A =
[[107 135 115 121 102 131 120 141 118 131 130 116]
 [120 124 102 125 121 119 104 136 119 113 141 121]
 [152 129 128 118 124 115 109 115 152 122 133 122]]
A[-3, -12] -> 107
A[2, -7] -> 115
A[:, 10] -> [130, 141, 133]
A[:, 2] -> [115, 102, 128]
A[0, 11] -> 116
A[0, -5] -> 141
A[:, 0] -> [107, 120, 152]
A[-2, -6] -> 104
A[2, -2] -> 133
A[0, 9] -> 131
A[0, -11] -> 135

data = [117 135 124 156 121 109 129 125 134 119 126 133]
data[0] = 117
data[-8] = 121
data[8] = 134
data[2] = 124

arr =
[[112 139 112 127 120 136 139 135 138 124]
 [114 138 108 146 134 121 140 124 145 132]
 [127 127 130 144 138 138 147 112 146 123]
 [129 144 144 113 128 140 106 110 129 119]
 [132 140 136 118 139 135 102 104 136 120]
 [121 112 131 110 136 132 141 140 115 111]
 [119 140 124 130 120 135 128 138 126 135]
 [127 130 112 138 139 117 134 121 143 120]
 [133 114 135 114 142 125 126 140 124 113]
 [119 115 125 132 118 122 139 126 122 146]
 [144 117 138 139 152 104 105 112 135 134]
 [142 122 127 133 121 134 124 138 108 131]
 [133 113 124 112 140 130 130 144 123 108]]
arr[0,0] => 112
arr[:, 3] => [127, 146, 144, 113, 118, 110, 130, 138, 114, 132, 139, 133, 112]
arr[7] => [127, 130, 112, 138, 139, 117, 134, 121, 143, 120]
arr[10,7] => 112
arr[0] => [112, 139, 112, 127, 120, 136, 139, 135, 138, 124]
arr[12,3] => 112
arr[12,6] => 130
arr[9,5] => 122
arr[12,9] => 108
arr[3] => [129, 144, 144, 113, 128, 140, 106, 110, 129, 119]
arr[11,8] => 108
arr[1] => [114, 138, 108, 146, 134, 121, 140, 124, 145, 132]
arr[0,3] => 127
arr[8,5] => 125
arr[:, 9] => [124, 132, 123, 119, 120, 111, 135, 120, 113, 146, 134, 131, 108]
arr[5,2] => 131
arr[12,8] => 123
arr[8,2] => 135
arr[:, 5] => [136, 121, 138, 140, 135, 132, 135, 117, 125, 122, 104, 134, 130]
arr[6,2] => 124
arr[12,1] => 113
arr[10,9] => 134
arr[2,0] => 127
arr[12,5] => 130
arr[10,8] => 135
arr[12] => [133, 113, 124, 112, 140, 130, 130, 144, 123, 108]
arr[8,3] => 114
arr[11,3] => 133
arr[:, 2] => [112, 108, 130, 144, 136, 131, 124, 112, 135, 125, 138, 127, 124]
arr[10,4] => 152
arr[1,0] => 114
arr[10,1] => 117
arr[2] => [127, 127, 130, 144, 138, 138, 147, 112, 146, 123]
arr[4,2] => 136
arr[2,9] => 123

X =
[[131 117 147 140 117 130 132 146 128 135 116 135 146 138]
 [131 117 146 139 110 133 132 145 128 134 116 128 146 138]
 [132 115 149 131 107 133 133 149 128 135 115 128 147 139]
 [131 117 128 139 110 133 132 146 124 128 116 135 146 138]]
X[0][0] = 131
X[3][11] = 135
X[3][4] = 110
X[1][11] = 128
X[0][3] = 140
X[3][5] = 133
X[:, 5] = [130, 133, 133, 133]
X[1][6] = 132
X[3][8] = 124
X[0][11] = 135
X[1][8] = 128
X[0] = [131, 117, 147, 140, 117, 130, 132, 146, 128, 135, 116, 135, 146, 138]
X[2][10] = 115
X[1][10] = 116
X[2][5] = 133
X[2][8] = 128
X[2][2] = 149
X[2][6] = 133
X[1] = [131, 117, 146, 139, 110, 133, 132, 145, 128, 134, 116, 128, 146, 138]

grid = [116 136 122 116 136 130 135 141 122 130 151 128 120 128 125 126]
grid[0]: 116
grid[-15]: 136
grid[5]: 130
grid[10]: 151
grid[14]: 125
grid[12]: 120

B =
[[128 129 128 128 127 127 127 127 129]
 [129 128 128 128 127 129 129 129 128]
 [129 130 128 128 129 128 128 128 127]
 [127 128 128 128 128 130 127 127 128]
 [127 129 129 128 129 127 127 127 128]
 [114 128 128 127 104 143 115 117 135]]
Indices start at 0.
(0, 0): 128
(5, 0): 114
(0, 4): 127
(5, 8): 135
(3, 2): 128
(1, 8): 128
(2, 8): 127
(3, 6): 127
(5, 6): 115
(2, 0): 129
(1, 6): 129
(3, 7): 127
(0, 5): 127
(5, 4): 104
(5, 1): 128
(5, 7): 117

m =
[[132 119 152 101 134 151 120 103 139 120 145]
 [136 132 115 147 118 104 122 146 115 126 121]]
m[0,0]	132
m[0,10]	145
m[1,2]	115
m[1,3]	147
m[1]	[136, 132, 115, 147, 118, 104, 122, 146, 115, 126, 121]
m[0]	[132, 119, 152, 101, 134, 151, 120, 103, 139, 120, 145]
m[1,10]	121
m[1,5]	104
